One turn moves each row of this set onto another row. After a few examples, where does it send each row asked below?
Z533: [ -5.0   8.9 -24.0 -17.6 -16.3  -9.9   0.9  26.6  -7.6  -5.2  -9.4 -15.6
  19.1  -3.6  -9.8  20.3 -16.3  29.8  34.4  -2.2  -6.0   2.0 -11.1]
Z756: [ -1.2   6.6   1.6  -5.3  14.2   1.0  -9.9  -6.2  -0.6  -6.8 -36.6 -10.6
   0.4  25.7 -14.0  -3.5 -33.0 -17.5   1.6   4.9  24.6 -12.5  -3.6]
Z727: [  5.6   5.1 -27.0   6.3   2.4  20.7  30.1   3.4 -13.2  21.5   9.7   2.3
  -7.6  -6.1 -17.7 -19.6 -26.0   4.0   2.2   8.6 -24.6  -5.3 -21.1]
Z271: [ -5.4 -17.2  -8.0  18.7 -21.5  -7.3  21.9  -9.3  19.1  22.0  25.3 -10.5
 -23.2  -2.7 -20.1  -7.9  -2.1   1.6   0.2  -9.8 -10.7   2.4 -11.6]
Z265: [ -2.9   3.3  -9.7  -1.1   6.6 -13.0   7.1  -7.6  11.2  -9.4 -30.9 -10.7
  -8.4  -0.5 -14.4  24.5  -3.0 -30.6 -13.0 -16.6  17.3 -18.5 -11.2]
Z141: [  6.1  10.1 -11.1 -11.8   6.1   2.3 -17.7  32.0 -15.4  -0.5   2.7 -15.5
  22.6 -15.1 -17.8  14.6 -13.3  16.4  34.3  16.4 -16.1   4.0 -12.2]
Z646: [ 19.5  -6.0  -5.1  31.8  -6.7   1.6 -10.7  17.1  -4.8  27.5  -9.3   4.2
 -10.5  23.1  26.6  -8.1  12.5   3.8 -10.4   9.4  -7.1   5.7   3.7]
Z180: [  7.7   2.0  -3.3 -14.9  -4.5 -16.5  -9.4  19.2  -8.4 -11.2  22.4 -13.8
  21.1 -25.1 -30.0  22.5   0.5   7.8  26.8  -1.0  -2.6   4.6 -19.5]
Z889: [-10.6  -4.2  -0.5  -4.3 -15.3 -11.2 -13.6   6.6  -5.5   3.7   3.0 -30.6
  12.7  -0.1 -35.6  18.9  -9.3   6.8  37.5   5.8 -21.7  12.4 -10.8]
Z559: [ -5.8  -7.4 -20.6 -15.6  -7.6  10.4  29.4   5.1 -30.3   9.9  -0.8  24.1
   4.2   1.9 -14.1 -12.4  13.9   8.0   1.7  13.5 -24.7  -1.4  -8.7]
Z306: [  1.3  -3.2  -4.9 -19.7  -0.2  -9.0  -4.3  20.8 -19.0   6.3  19.3 -34.8
   9.8   2.5 -25.3  15.9  -2.7  22.6  17.2 -13.7  -7.3  19.9 -27.1]
Z691: [  4.0  -7.6  -0.3  -8.2  32.9   1.5  -9.9 -12.0  13.1  -1.9 -14.3 -21.5
   6.3  -0.2 -18.4 -12.1 -13.3 -25.9   0.6   8.5  30.6 -11.0  -3.9]
Z653: [ 12.7  -1.0   2.1  -6.7  29.9  -1.1 -17.0   6.8  15.0  -7.1 -16.4 -12.2
   3.3   3.3  -2.1  -6.5 -14.6 -18.4  -2.8   9.3  38.1 -17.8  -2.0]
Z808: [ 19.7  12.7 -10.7  12.4  15.5 -25.7  -1.3  -4.6 -12.2 -27.8 -16.3  -3.3
  -0.3  22.4  -8.4   5.2   1.5 -14.7  -2.3  -3.9  25.0 -17.1 -10.5]
Z933: [  3.2  -2.7 -21.1   0.3  12.6  -3.3  -3.0 -22.3  19.0 -10.3 -12.4 -27.9
  -0.4  -0.8 -17.8  -3.2  15.8 -23.1   2.2   2.3  26.5  -1.0  14.9]
Z211: [  7.0   5.4  -4.9 -14.4   1.0  -2.6 -12.6  38.8 -18.4   6.3  10.5 -29.6
   7.3   6.5 -10.5  17.4  -8.7  30.5  18.7  -4.5  -7.2  15.8 -22.3]
Z651: [  9.4   6.5  -8.5  -8.4  12.3 -11.8 -29.0   2.7  17.5 -13.7 -16.0  -3.0
   8.2   0.4  10.6  -0.2 -16.3 -13.9   0.5  -1.5  34.5 -11.2   9.6]
Z785: [ -4.4  10.1 -17.2  -1.4  16.9   4.3   0.6   3.6   4.9   0.6 -50.1 -10.8
  -8.2  10.4  -2.7  18.7 -18.7 -23.9  -8.2   1.5   3.7 -18.9  -4.6]
Z197: [ 11.0   1.3   3.4  -9.0  13.6 -25.4 -13.0 -24.6   5.8 -16.3  -9.0  -7.2
   4.8  14.9 -11.0   6.5 -12.4 -29.0   3.7 -10.8  20.2 -18.9 -13.5]
Z145: [  2.0 -10.0 -14.0  -4.8  13.1 -18.2  -3.9  18.8  -1.7  10.0   9.6 -36.6
  20.6  -6.2 -13.2  17.3  -9.2  17.4  40.4   5.0 -22.3  -3.2 -19.9]
Z705: [ -8.3   2.2 -20.6 -19.5 -23.0 -17.8   6.7  13.3  -4.4  -6.1   2.0 -21.1
  21.0 -10.1 -21.9  22.3 -11.1  20.9  31.0 -11.8  -1.6   5.8 -14.5]
Z130: [ 16.2   8.1 -25.6  -4.3  -3.0  31.3  18.1  -5.2 -26.3  22.1  -7.6   9.5
   4.1   7.1  -1.7 -14.6   5.1 -11.1 -10.9  14.0 -16.3   7.4  -9.4]
Z922: [ -3.2 -11.1   2.0  23.4 -13.7   2.5   6.2  29.0  -4.5  25.3   4.1  13.5
 -19.4   1.7   9.2 -21.6   3.0   0.2   7.1   4.7 -27.8  -0.3  17.9]
Z18: [ -7.8 -20.3  -5.6  18.3   4.1  11.5   3.2  27.9 -11.5  18.6  -9.1   6.3
  -7.6  11.9  14.8 -37.5  -8.1   2.1  -7.1  -6.0 -21.5   9.8  -5.0]
Z892: [ -6.1 -20.3   4.2  20.5 -20.8 -11.2  15.2   8.0  -0.5  21.2  22.3  10.2
 -17.5  -5.5  -7.5 -18.7  12.8 -10.6   3.1  -7.1 -18.9   4.0  12.3]
Z596: [ -4.4  -1.3 -16.1 -13.1  18.2  -1.7 -16.8 -26.4  11.3   0.8 -15.4 -19.8
  14.7  -3.2 -12.9 -12.4 -18.3 -29.8   6.0   3.5  18.1  -0.8   9.7]
Z179: [ 29.7   3.6  -9.3  -2.6 -18.0   4.7  15.9   3.4 -15.9   1.8  11.0  22.6
   0.4   0.0   9.0   1.5  26.5  -6.9 -21.8  -8.8  12.5   1.2 -17.0]
Z935: [ 10.1   6.0 -21.9   6.5  17.3   7.2 -19.0   6.4  17.6 -11.9 -29.5 -18.7
  -2.2   8.0   4.2  -4.1   4.6  -8.8   6.1  14.4  24.2  -6.6  21.1]
Z821: [  7.0  -2.7   1.2 -22.5 -11.1  -6.9  -9.6  28.0  -5.3   1.4  15.6 -30.8
   1.3   4.8 -14.4  24.5   1.1  25.9  20.3 -12.8  -1.8  14.6 -20.0]
Z484: [  8.5  12.6 -20.1   9.0  25.2  -5.7   2.5 -16.2 -21.3 -13.2 -30.1 -15.0
   5.2  29.5 -20.6  -7.6 -11.0 -19.2   5.0   9.5   5.3 -12.0  -8.1]
Z675: [-13.3 -33.5  -1.3  13.9  -6.1 -20.8  10.2   4.0  -4.6  23.4  19.1   5.3
  -8.0   4.1  -4.2 -12.9  30.3   8.3   1.0   5.7 -18.5   6.0   1.7]
Z803: [  3.7 -19.9  -4.1  26.3 -12.2  -8.7   7.3 -19.6  -5.2  30.3  11.7  -9.7
  -2.7  15.0  -6.7 -12.3  21.1 -14.5 -11.7  -1.6  -8.5  15.5  -6.6]
Z267: [  2.9   1.9 -12.4  13.9  30.0 -16.3 -11.3  17.5   7.7  -4.5 -27.0 -12.6
  -4.4  -9.5   6.5  11.1  -7.7 -19.2 -16.6  -5.7  22.8 -17.9  -4.2]
Z183: [ -1.3 -21.1  -4.7 -15.9  -6.1  27.3  31.0  -1.0  -7.8   9.5  -1.0   6.2
  -8.3   6.3  -8.6 -22.7  10.0 -17.7  -2.7  -9.8 -31.2   2.2 -16.6]
Z726: [  6.0  -1.9 -12.2  25.5 -13.5  10.9   2.7  28.3  17.4  22.9  -0.6   0.1
 -28.5   9.3  13.1  -7.2 -18.4  20.6   4.7   7.8 -15.8  -7.6   1.7]
Z379: [ 17.0 -13.8   2.2  -9.6 -11.3  17.7  17.8  28.9   0.9  -5.2  -3.7  23.1
 -16.9   6.8  19.3 -11.5  12.7  -0.9  -7.2 -13.4 -11.0  -8.9 -15.7]
Z234: [-11.6  -4.6 -19.8  11.4  35.4 -10.2  -3.2  -6.5   2.6   9.0 -25.6 -24.7
   3.1 -11.2 -14.4   3.4 -11.3 -31.5 -13.9  -2.9  11.0  -8.8  -5.8]
Z239: [ -7.2 -23.9  -6.1  19.3   0.6  -8.4  -0.2  24.9  -5.2  24.7   2.2   7.9
  -9.8  12.4  13.6 -13.8  19.9  18.8   6.8  15.7 -23.3   1.8   8.2]
Z580: [  0.6   2.5   5.0   0.4 -20.0 -18.4 -23.7  30.3   0.4  -6.9   0.5 -16.5
   8.9   0.9 -13.8  29.0  -7.8  20.8  33.8   1.6 -10.5   1.4  -8.8]
Z503: [  4.8  -0.2  -7.5  -0.9  -7.1  15.9  31.7  10.0 -26.1  15.5  11.3  24.0
  -7.8  -5.3 -13.5 -19.3   1.0 -12.5   4.3   3.6 -32.1  -5.6  -4.1]
Z460: [ 21.8   5.4 -10.7  10.2 -10.7  -6.8  23.0  21.8  -1.7  -1.7  26.3  20.9
 -14.8 -11.8  -1.6  -2.3  -8.7  14.6 -10.3 -10.8   4.8 -14.6 -28.0]
Z570: [ 10.8   8.9  -5.7  -7.0  25.0  -5.3 -20.2  -9.2  -0.6  -7.9 -29.2  -6.4
   8.0  24.6   1.8   1.0 -30.9 -20.0  11.7  10.3   5.0 -19.7  -4.8]
Z749: [  4.5  -4.9 -10.3 -11.9 -16.5  -3.2  24.8  18.4 -21.2  -2.7   5.5  35.9
  -0.3  -1.2   2.9  -0.9  22.3  15.4  -3.3   2.5  -7.3  -8.9 -10.0]
Z207: [  7.4  -9.6  -6.3  -2.3   8.0 -28.0  -7.1  25.1   4.6  -0.2  14.6 -28.8
  14.4  -5.9  -4.1  22.6  -0.2  20.6  36.7  -2.6 -11.0  -7.0 -20.2]
Z304: [ -7.3 -29.7   4.5  16.6  -9.1 -12.1  12.6  13.1  -4.3   7.9  14.3   7.0
  -9.0  -0.9   1.3 -29.8  10.4  -7.0 -13.9 -28.2  -5.6   9.8 -14.0]
Z158: [ -0.4   1.5   8.3  -5.4   6.3 -14.3  -6.1 -11.5   6.2 -16.0 -23.2  -8.0
  -0.6  19.4 -17.3  -1.0 -22.7 -21.6  -4.2  -5.5  36.9 -13.3  -9.2]
Z434: [  0.6  -1.2  -5.7 -22.1  -4.1   7.6  -8.7  25.0 -10.6  11.5   8.0 -38.1
   5.2   7.7 -19.4  18.0  -5.6  27.2  24.2  -0.8 -14.8  19.1 -15.2]
Z488: [ 14.5   1.7  -0.5   3.1 -16.0   1.7  24.9  23.5 -18.1   3.3  17.4  34.6
 -14.0  -6.2   2.4  -6.0  10.4  -6.3  -1.2  -5.7 -16.4 -12.8  -4.8]

Z889 moves to Z141
Z211 moves to Z821
Z304 moves to Z183
Now find these:
Z179 moves to Z803
Z749 moves to Z675
Z892 moves to Z503
Z933 moves to Z484
Z785 moves to Z267
Z570 moves to Z651
Z271 moves to Z727
Z756 moves to Z653
Z145 moves to Z533

